Some points:
[-13  37  -5  90  94  10 -16  22  38 -59  12 -37  30 -35  30 -41  12 -22
  12 -41  11 -24  30 -23  15 -20  12 -26  27 -22  29 -32]
[-98  29  27  23  11  72  63  10 -11 -43  87  59  54  57 -37  29 -65 -12
  36  50 -22  12  38  40   3   5  20  38 -13  13  52  29]
[  5  -2   4  28 -16  -2  23  35 -10  -7  21 -23  -3  30 -42  29  27   8
   5 -18  41 -21 -54   2  -4 -34  -4 -18  17 -40 -36   3]
[ 14 -29  13  38 -97 -31 -42 -56  81 -45 -18 -18   6   9  12  22 -34 -13
  27  25  37  -8  17 -36  16 -40  34   6  24  18  69  29]
[ 17  13 -19  -1  15 -12   4 -40  -4  -1 -16   7  24  41 -32  -8   5 -27
 -27   8  -5  19  29 -27   3 -13  32  -6 -21  17 -27  23]
[-21   0   0 -35  12   3 -50  -5  14   8 -32  22  17  19 -12 -13  27  32
   4  -4 -42 -28   8  28 -11  21   0  16 -24 -66  74  19]
[-33 -17  11 -28  25 -24   7 -31 -25  14   4 -18  25 -16  -2   9   5  18
 -46  54  21  18 -51  -2 -10 -34 -28  10  19   3  40 -57]
[-19 -17  -7   0  -4  13  13  -6 -12 -12   0 -50  -2   4  18   4 -41   7
  30 -40  37 -46 -16  51 -45  52  61 -29   7  22   5  13]
[ 36 -55  36 -60  -9  22  -7 -40  10   9  69 -63 -39  -1  29 -13 -44 -10
  -2  -6 -17  89 -28  51  32   7  24 -14  47 -60 -30  22]
[-30 -37  26   6 -16   2   7  25   2 -11  12 -10 -10  28 -14  15  43   7
   6  -1  30 -48 -37  -1  -2   4  -2 -26  16 -25 -19  -7]
[  5  25 -16  13  18 -15  -3 -17 -15  12  -3 -21  29  42 -26 -16  -3 -18
 -38   4 -10  18  19 -12  -8 -25  41 -19  -7   9 -25  26]
[ -6  -1  20  25 -19  -5  22  23 -18 -30   2  -2 -18  32 -50  23  10   5
   2 -21  41   4 -31   9  16  -1  14 -20  32 -34 -29   0]
[  9  14  -8 -16 -36 -28  32  33 -41 -54  -8  22  -1   9  -2  25  28 -17
   5 -37 -50  37  -3  27  63 -11 -37   4  31 -33 -26 -28]
[ 10  20  -9  18   4 -25   6 -14   0  17 -21  11  46   4 -35   6   0  -4
   9  -8 -14  31  22   0  17 -17  -2 -88 -96  47 -27 -60]
[ 15   3  42  85 127 -49  37  20  56   9   0  -5  -3   6  23  -3   0 -25
  19 -10  14 -15   7  -2   3  -5  22  -4  27 -20  41  13]
[-33 -31  10  14  -3  15   9  20 -20 -11  10 -27  -4  17  -3  32  48   7
  -4  -8  33 -36 -44  -3 -11   4  29 -26  25 -13 -36  -7]
[ -5  34  -4  -6  -1 -27 -51   9 -24  54   0  -3 -17  -6  11  33 -69 -54
  58  25  12  28   1  -4 -26 -35  50   7  51  25 -42 -12]
[ -4 -33  11   5   6  20  17 -40  13  35 -46  46  24 -39  -3 -15  37  23
  33 -26 -11  26 -35 -32  22 -35 -43 -55   5  22 -30  63]
[  1 -14  -8  16 -18   5 -40  -1  20  62 -19 -23 -15  62  -5 -63  32  31
  12  -7 -37 -27   8  22   4  21   7  38 -28 -58  55  29]
[ -8  26   8 -22  18  13 -31   6  34 -16 -25  21  25   0 -35 -20   4  12
  18   4  -6  41  16  19 -43 -32  10   4  32   5 -19  40]
[-13  21 -30 -10   2 -21   7 -35   5  -7 -13   2  18  47 -25 -21  -3 -19
 -39   5  -1  18  35 -13  -3 -21  31  -3   0   7 -27  31]
[  2  48 -20  -6  -1   6 -46  47   9   3  25 -33   0 -39   8 -34  22  33
 -48  58 -19  44  30  37 -57 -26  20 -26  46   6 -25  -6]
[ 22 -13  -8  15 -33  79 -59  57   1  33 -19  47 -17  63  -2  28 -31  62
 -28  19 -24  28  14 -39  -8  22 -38 -68  29  24   2 -57]
[ -4  45  -1  -4  20 -21  -4  -4 -39  18  -8   4 -52  -9  54  24 -30 -11
  13  33 -33 -92  92  62  58  34 -55 -26 -14  25 -40  54]
[-16  42   8  26 -11 -21 -23 -23  -1  63  32  49 -17  37   3  26 -15 -17
   0 -57  -7 -13 -24  48   2  57 -39 -13  46  58 -19 -51]
[-31  42   2 -42  15 -30 -41  23 -17  44  -5   8 -44 -25  53  55 -10 -77
  82  33  29  10 -26 -14 -17 -37  -5  12 -27  36 -28  32]
[ -1 -66 -50  36  37 -59 -26 -39  11 -66 -85  22 -79  -9 -12  40 -34  28
   0  18  -3  26 -24  22 -23  28 -30  38  -7  21 -14  20]
[ 47 -34  47 -30 -15  29  30  18  30 -22  25 -33  34  20  28  39  47 -17
  27 -63 -29  20  48  35 -47 -37 -68   6  48  84 -25  41]
[  5  11   2   0 -11 -12 -54  12  10   6 -28  12  25  22 -21 -25  13  38
  10  -8 -40 -41   3  42  -3 -31  11  23   6 -38  47  16]
[ -6  48  -9  10 -10 -12 -12  23 -26   2   7  -4  12  -8  12 -48 -35  16
 -15 -37  41  32 -49 -15  34  -7  -8  36 -12  35  32  13]
[-14 -19  16 -28  30 -13   9 -22 -42  12  -6 -15  34 -17   5  -1 -29  60
 -43  28  14 -11 -18  -8  48 -15  -6   3  12   8  18  -2]
[ 14 -12  -5 -21   4  -6  11 -23 -41  14 -20 -14  62 -25   7  -5 -58  52
 -29   9  39 -32  11  20  64  -8 -13  -4   8  26 -11  23]
[  0  35   5  -4   1 -19  -1 -15 -38  14 -16 -48  40   0  -5   7  53  35
  -4  15   3 -32  29 -58 -64  11 -44 -20 -16  45  50  42]
[ -3 -21  12 -13  17 -35  21 -33 -33  29 -21  23  57 -15  39 -22 -75  22
 -16 -19  43 -28  50  -4 -73  61 -21  -1  93 -14 -11 -20]
[-16 -26  16 -14 -25   7  -2  35   0 -31   3 -16  12  -2 -22  18  46  -8
  22  10  30 -60 -15  11  19  27 -38 -23 -16 -17   6  13]
[-10 -22  61  14 -32 -21 -55  42  50 -49  -6  -9   4 -13  23  33 -24 -43
 -42   3  25  14  -4   2  10  22 -57 -38 -14  18  72 -29]
[ 13  -2  16   8  -2  -3  15  27 -35 -43   1  -1 -28  24 -35  10  17  -7
   2 -13  20  29  10  32  55  47 -11  -5  18 -36 -30 -21]
[ 11 -35  13  15 -55 -37  40  59 -10  22  11  18  43 -42  15 -79 -55  16
  30  -1   5  14  48 -59 -57  39  30 -13 -47 -77 -24 -40]
[ -17  -20  -15   23  -39  -13   11  -26   78  -40   60  -47    2   -3
   20  -42  -41  -21   51   80 -125  -40  -46  -61   48    0  -35  -40
   52   53  -40  -18]
[  4  53 -37 -46  -7  40  43  -8  28  67   0 -39 -25  28  51  19  19 -39
  -5 -30  24 -42  40 -55  24 -47  28 -37  39 -33  41 -25]
[ 29  -8 -13 -38   8 -46  30  38 -59 -39 -14 -14  35 -15  25  29 -66 -39
  14  38 -66 -34   1  16 -24 -42   8   7 -48 -69  15 -28]
[-27 100  34  41 -58 -51  71 -27  35   8  31  35 -61 -74  32  57  20 101
  14  32 -16  26  39  38 -20  10   8  13 -39 -58  19  36]
[  5 -28  37 -11 -29 -28  23  20 -59 -27 -26  32  15  19  26  27  47 -29
   9 -22 -77  17 -15 -38  19  21  43 -22  40 -30 -16  26]
[ 42  32  14  24   3 -27 -13 -27 -20  71  20  29  -1  16 -23  45 -34 -33
  13 -39 -40   1 -45  37 -16 -14 -15  24  -6 -35  48  -5]
[ 11  -9  22   8   9  -7  11 -39 -39  34   5 -29  23 -19 -15  -9   1  28
 -40  46  24  18 -30  -3  21   7  -2  22  17  20  19 -52]
[ 10  -1 -73  -3  -8  39  28  -5  12 -25  11 -56 -11 -15  -8  34 -37  17
  43 -28  25   7  29 -65  -7  26 -57  58  38 -10   8  -3]
[  0 -42  38  17 -24 -17 -39  -3  57  -1  60 -30  12 -13  19  64 -22   9
 -68 -41   1 -36  35 -28  -1 -38  32  63 -57   2 -44 -14]
[-21 -21  -2   3  -8  -3  11   7  20 -12  12 -70   0 -18  21 -13 -32 -51
  -4 -15  22  41 -21  -4   8  53 -40 -60 -38 -50  40  76]
[ 98 -17   7 -62  73 -43  60  51  70  -4  41  43  47   6  70  16  63  25
  45  73  31  11   1 -14  30  39  59  51   8  35   7 -29]
[-31 -51  35   7 -23  -7 -34   2  49  -5  34 -33   9 -11  36  54 -12  13
 -50 -36  13 -29  53 -49  -7 -11  37  64 -71 -24 -71 -21]
[-29  39   6 -20  21  -2 -66   9 -34  -3  16  48 -21 -19  76 -16 -38  37
  -5 -57   3  26 -40 -36  55  37   9   1   7  14 -40 -15]
[  8 -51 -54  35  44 -37 -11 -16   8  -8  -4  11 -67  48 -33  40 -35  51
 -17  19 -17  30 -24  -3 -32  31 -32  20 -12  13 -21  20]
[ 27 -12 -57  63 -27  64  20  28 -28  22  -6  21 -15 -24  29  23  -2 -12
 -26  25 -30  -5  10  22 -17 -17  10  25 -13  13   4  10]
[  9 -23 -50  53 -46  69  15   5 -45  17 -15  28 -28 -36  40  24  12 -12
 -35  24 -24 -11   0  26 -19 -29  28  36  -1  15  -5  -2]
[-32  15  -5 -17  -3  -1 -48  37   8 -12 -13  -3   4 -40 -13 -45  34  30
  20  18 -18 -11  27  45 -30 -44  14   9  32  34 -33 -16]
[ 16 -14 -42 -14 -10  22  23  -1   3  -1 -10  51  35 -27   7 -38 -25  14
 -28  36  61 -31 -14 -15  40 -28 -42 -13   7  -2 -41  53]
[ 53 -54  13  -4 -12  42  30  30  12 -16  -9 -59 -15  18  33 -16 -16  -1
  22 -59  -1  44   2  77  63 -55  34 -16 -52  49  54  23]
[  7  59 -35 -19   9  20 -61  31 -10 -24  10  22  -1   0  29  -7  -8   3
 -34   0  27  43 -42 -77  53  50  32  21 -33  16  41  57]
[-16 -14  -9 -27  26 -11  -8 -40  19 -17 -27  41  18  21 -49   3  10 -37
 -20  -2   6  16  39 -20  12 -21   1 -10 -52  32  -8  -1]
[-15 -15  10  -4   6 -27  10 -22 -20  20 -24 -12  17 -14  -1  -2  17  20
 -31  52  32  20 -45 -13   2 -19 -12  16  23  14  39 -53]
[-13  11 -32  -7   0   7 -48  13  15  11 -21   0  28  -5 -40 -36  19   5
  68   6  -5 -21  14  26  -6 -20  28  45   9   4 -43 -20]
[-17 -21 -25 -19 -17 -15  15  10 -38 -52 -20 -40 -39  17   4   0  20 -30
  23 -51 -46  13  57  23 -37  30  24  14   9  20  58 -91]
[  2 -51  18 -10 -13 -42  47   2 -24  20  34  66 -46 -29  22 -72 -26  -3
   5 -35 -14 -35   4 -35 -54 -27  12 -14 -10  43  48  50]
[ 15 -30  11  -1 -11  76 -43  31 -33  41 -27  32 -30 -13 -15  31 -25 -65
  20  75   1  -5  15  -4 -11  18   1  11 -28 -41  37  27]
[  7  18 -20  -1 -34 -22  24  37 -27 -54 -10  12   5  35 -34  40  17   3
 -12 -26  38  -9 -20  -2  14  -8  -6 -31  26 -35 -21   9]
[ -7 -15  19  19  20  -9  11 -49  -9  40 -43   1  27 -27  -8   3  21   7
  15  -4  -5  42 -11  15  23  -6  27 -83 -72  36 -14 -14]
[ -6  27 -62 -50  21   9 -23 -30  10  22  14  25  50   8 -11  17  40  14
  17 -60 -39 -30 -77  16 -41  52  -5  20 -44  -5  47   2]
[  7 -26 -72 -27  27  47   2   3  34 -16  52 -33 -23 -74  -2  24 -23  14
  39 -23  14  -7 -23  13  -4  15 -69 -10 -22 -14  29 -55]
[-34  51  -6  12 -30 -43  38  49   2  26 -12   0   8  -3  16 -53 -18 -15
 -27 -19  34  40 -41 -12  27 -16 -27  46  -6  25  32  -7]
[-35  13 -32 -34  34 -13 -21 -37  19 -16   0  12 -37  43  29 -44  39  -9
 -40   6 -29   7   6  34   2  -3  24 -38 -39  -2 -25 -13]
[ 19 -36   8 -31  -2 -24  10  24 -40 -19 105  68 -88 -26 -42 -64  -3 -14
 -23  -8  43 -33  24 -29 -31 -28 -27  14 -37  46  29  -5]
[  8  -5  11  -5 -25  15  23  -4 -23 -23  15 -44  -4 -20  -7  18  57 -34
  -5  -1   7   8 -12  19 -55  80  51 -16  -1   9   8  30]
[  1 -10 -37 -14  17  13 -41   3  13  18 -34   8  19   0 -39 -36  14  18
  72  -2  -4 -12  10   9 -19 -19  26  32   1 -27 -34 -12]
Along one direction, these points spread out more than along any other. For each point below, how far along it does it lie, from 0 to 99? The average is 50, and the first point in the table lies past the average. One standard deviation of the points above along it is 16.
[  50   30   20   40   26   53  -39 -108  -22  -80   45   41   12  -68
   14   -5   31  -35   22  -21   21  -28   27  -34   26  -18   22  -23
   37  -42   35  -35] 57
[ 45  17 -50 -11  29 -34 -18 -46  29   4  23  12 -12  22 -27 -19   3 -27
 -52  18 -18 -11  -8  35 -13 -30  27 -52 -17 -14 -10  12] 36
[-72 -44 -24  62   4  58  35  10 -21   6  15  35 -21  -8  45  18   2   5
   4  26 -33  14  -3  19 -12 -19  44  34   1  23   6   7] 53
[ 29 -23 -23  12  -8  33 -15  57  31  36 -15  15  -5  37 -33  39 -18  32
 -30  26  -9  37  -8   6 -22  42 -40  18 -21  28 -10  25] 45
[-12 -22 -23   4 -15  14   7 -24  96  46 -31  63  47 -38   7 -33  34 -93
 -67 -22  19  11 -15  67  28  54 -39  11  41 -41 -35 -29] 46
[  8  22  31  21 -20 -16   1 -21 -31  36  -2 -42   1 -11 -45 -42  41   9
  23  43  11  -6  14 -17  63  57  -4  52 -15  52  14 -28] 37
[-10  22  22 -71   3  48  37  -6  52  46 -19  15 -76   4 -23  14  10  25
  36 -24  41 -12  58 -40  41 -52  27 -51  34 -36  49 -51] 55
[-37 -19  17   5  43 -13  10 -11 -31  38 -21 -26   4 -14  -1  -3  46 -20
 -28 -10 -40  58  29 -58  32 -53 -84  35  11 -38 -13   9] 42
[ 25  64  72 -61  15  54  53  29  50 -16 -82 -27 -56 -76 -95   1 -63   2
 -67 -39 -75 -64 -56 -40 -12  41  50  34   7  35 -30  -9] 51
[ 13   7  24  13  -2 -26   4 -24 -30  33   4 -31   6   7 -36 -30  48   6
  15  27  10 -13  32 -34   6  22 -55  60   6  23   3 -35] 40
[ -4   1 -13   5 -35  -8  32  11 -10 -29   8 -16 -25  20 -29  14  36  -6
  -7   8  32  -1 -31  14   5  25  28 -31  31 -18 -27  -8] 67
[ 33  66  78  -9  -5  75  32 -59   0 -65 -51  -7 -18  89  85 -59 -28 -14
  12  37  33 -16 -63  -2 -80 -21 -70  39 -67 -26 -56 -59] 49
[ 15  32  21   3  18   8 -37   3 -14 -12  20  17  11 -20 -25 -27  27  27
   4 -18 -23  36   0  20 -31 -38  14  -7  -2   0 -33  38] 37
[  3 -29  20  20  -3  14   6  18 -11   3  14 -29   7  13 -11   9  16  28
  46 -14  21 -63 -23  -2  24  35  -3 -33  -5 -29 -38  27] 67
[ -5  21  13 -24  15  -3 -19 -25   4 -23 -17   2   9  40 -23 -31  11 -14
 -12  11   1  48  42   7 -35   0  16  16   9   3 -13  48] 39
